-0.925 1.108 -0.600 1.520 1.734 5.033 -0.181 1.766
-0.569 2.725 -1.752 2.568 1.123 -0.811 1.778 7.568
=>
-0.569 2.725 -1.752 2.568 1.123 -0.811 1.778 7.568
-0.925 1.108 -0.600 1.520 1.734 5.033 -0.181 1.766

-2.391 0.373 0.823
3.548 -3.809 -6.054
0.122 -2.354 4.110
-4.073 -3.284 -0.464
-2.001 -2.108 3.398
1.915 -4.897 -2.500
-2.560 -6.000 0.359
-6.534 2.769 -1.995
-3.098 -3.296 -6.659
-3.426 -1.155 -0.392
0.646 -1.522 2.398
-3.722 0.998 -3.616
=>
-6.534 2.769 -1.995
-3.722 0.998 -3.616
-2.391 0.373 0.823
-3.426 -1.155 -0.392
0.646 -1.522 2.398
-2.001 -2.108 3.398
0.122 -2.354 4.110
-4.073 -3.284 -0.464
-3.098 -3.296 -6.659
3.548 -3.809 -6.054
1.915 -4.897 -2.500
-2.560 -6.000 0.359

-1.280 -2.685 -1.341 -2.266 -1.317 -1.342 1.773
4.407 1.128 0.322 0.473 3.385 -1.167 -1.778
-3.513 -5.292 -3.088 -5.175 -3.574 -2.993 7.530
4.952 1.365 -0.046 -2.069 2.218 -3.451 -2.225
-1.707 -3.400 3.557 1.232 -1.452 2.455 -1.259
2.476 1.784 -2.120 -1.578 1.877 -2.216 -0.205
7.393 3.941 -0.394 -0.532 5.082 -3.089 -2.458
=>
7.393 3.941 -0.394 -0.532 5.082 -3.089 -2.458
2.476 1.784 -2.120 -1.578 1.877 -2.216 -0.205
4.952 1.365 -0.046 -2.069 2.218 -3.451 -2.225
4.407 1.128 0.322 0.473 3.385 -1.167 -1.778
-1.280 -2.685 -1.341 -2.266 -1.317 -1.342 1.773
-1.707 -3.400 3.557 1.232 -1.452 2.455 -1.259
-3.513 -5.292 -3.088 -5.175 -3.574 -2.993 7.530

-3.451 2.741 -4.783 3.727 4.310 0.752 -4.428 -3.196 -3.392
-5.888 -1.618 0.940 0.932 -0.653 -1.631 8.040 -3.842 -1.505
-4.972 -1.380 2.067 0.067 0.930 2.620 3.098 -2.813 -3.139
-3.777 -1.540 0.819 0.455 -1.545 -2.443 7.386 -2.716 -0.129
0.311 -1.324 1.121 -0.799 -2.671 -2.885 5.138 0.225 2.112
-3.786 2.662 -4.714 3.834 4.430 0.793 -4.339 -3.287 -3.479
-2.240 1.333 -2.737 2.287 2.223 -0.118 -1.445 -2.130 -1.846
=>
-3.451 2.741 -4.783 3.727 4.310 0.752 -4.428 -3.196 -3.392
-3.786 2.662 -4.714 3.834 4.430 0.793 -4.339 -3.287 -3.479
-2.240 1.333 -2.737 2.287 2.223 -0.118 -1.445 -2.130 -1.846
0.311 -1.324 1.121 -0.799 -2.671 -2.885 5.138 0.225 2.112
-4.972 -1.380 2.067 0.067 0.930 2.620 3.098 -2.813 -3.139
-3.777 -1.540 0.819 0.455 -1.545 -2.443 7.386 -2.716 -0.129
-5.888 -1.618 0.940 0.932 -0.653 -1.631 8.040 -3.842 -1.505

-1.981 -0.172 0.783 0.127 -0.091 0.341 1.176 -1.137 0.204 -0.331 0.089 -0.867 0.629 0.018
-1.272 0.330 2.209 3.118 -0.552 1.524 3.910 4.141 1.852 -0.981 2.375 1.231 0.446 3.180
0.373 -0.791 0.189 1.770 0.951 1.562 1.667 2.386 -0.449 -1.298 0.777 0.383 -0.871 1.381
1.492 -1.200 -3.869 -3.858 5.122 -0.245 -3.747 -5.794 -5.562 -0.160 -5.204 -6.471 -2.431 -2.342
-1.806 -3.171 -2.428 -0.050 -1.587 -1.224 -2.612 -2.408 -1.878 -2.486 -1.910 -0.481 -0.865 -2.938
-0.190 0.104 0.780 -0.808 0.377 2.084 0.523 -2.959 -0.101 0.331 0.443 -0.229 0.751 -1.375
=>
-1.272 0.330 2.209 3.118 -0.552 1.524 3.910 4.141 1.852 -0.981 2.375 1.231 0.446 3.180
-0.190 0.104 0.780 -0.808 0.377 2.084 0.523 -2.959 -0.101 0.331 0.443 -0.229 0.751 -1.375
-1.981 -0.172 0.783 0.127 -0.091 0.341 1.176 -1.137 0.204 -0.331 0.089 -0.867 0.629 0.018
0.373 -0.791 0.189 1.770 0.951 1.562 1.667 2.386 -0.449 -1.298 0.777 0.383 -0.871 1.381
1.492 -1.200 -3.869 -3.858 5.122 -0.245 -3.747 -5.794 -5.562 -0.160 -5.204 -6.471 -2.431 -2.342
-1.806 -3.171 -2.428 -0.050 -1.587 -1.224 -2.612 -2.408 -1.878 -2.486 -1.910 -0.481 -0.865 -2.938

-5.102 -1.348 -3.977 1.419 -4.511
3.727 2.382 2.530 -2.968 1.297
6.094 -2.235 -0.664 1.058 4.526
-1.692 -4.095 -5.728 3.343 -1.596
-3.745 2.460 3.556 -0.711 -0.924
=>
-3.745 2.460 3.556 -0.711 -0.924
3.727 2.382 2.530 -2.968 1.297
-5.102 -1.348 -3.977 1.419 -4.511
6.094 -2.235 -0.664 1.058 4.526
-1.692 -4.095 -5.728 3.343 -1.596

-3.265 -3.768 1.295 0.102 -3.499 0.314 1.851 -0.824 -4.811 1.426 -3.363 1.862 -6.288 -1.937 -3.774 -2.472
0.295 2.833 2.991 2.361 2.855 4.143 -2.735 0.607 0.428 3.137 3.554 0.763 3.295 -2.215 -0.594 -1.007
-1.350 -2.108 -0.587 -4.768 -5.468 2.110 -1.075 -0.505 -2.726 -2.249 -2.597 -4.206 -3.004 -1.423 -2.733 -1.303
1.171 1.336 -2.274 -1.062 2.983 -0.186 1.612 0.078 2.938 1.014 2.690 -3.366 1.922 -4.141 3.795 3.133
-2.875 3.796 1.905 -1.279 2.059 -1.651 4.015 -3.490 3.335 -4.734 3.599 -2.227 3.848 4.479 0.734 -0.792
=>
-2.875 3.796 1.905 -1.279 2.059 -1.651 4.015 -3.490 3.335 -4.734 3.599 -2.227 3.848 4.479 0.734 -0.792
0.295 2.833 2.991 2.361 2.855 4.143 -2.735 0.607 0.428 3.137 3.554 0.763 3.295 -2.215 -0.594 -1.007
1.171 1.336 -2.274 -1.062 2.983 -0.186 1.612 0.078 2.938 1.014 2.690 -3.366 1.922 -4.141 3.795 3.133
-1.350 -2.108 -0.587 -4.768 -5.468 2.110 -1.075 -0.505 -2.726 -2.249 -2.597 -4.206 -3.004 -1.423 -2.733 -1.303
-3.265 -3.768 1.295 0.102 -3.499 0.314 1.851 -0.824 -4.811 1.426 -3.363 1.862 -6.288 -1.937 -3.774 -2.472
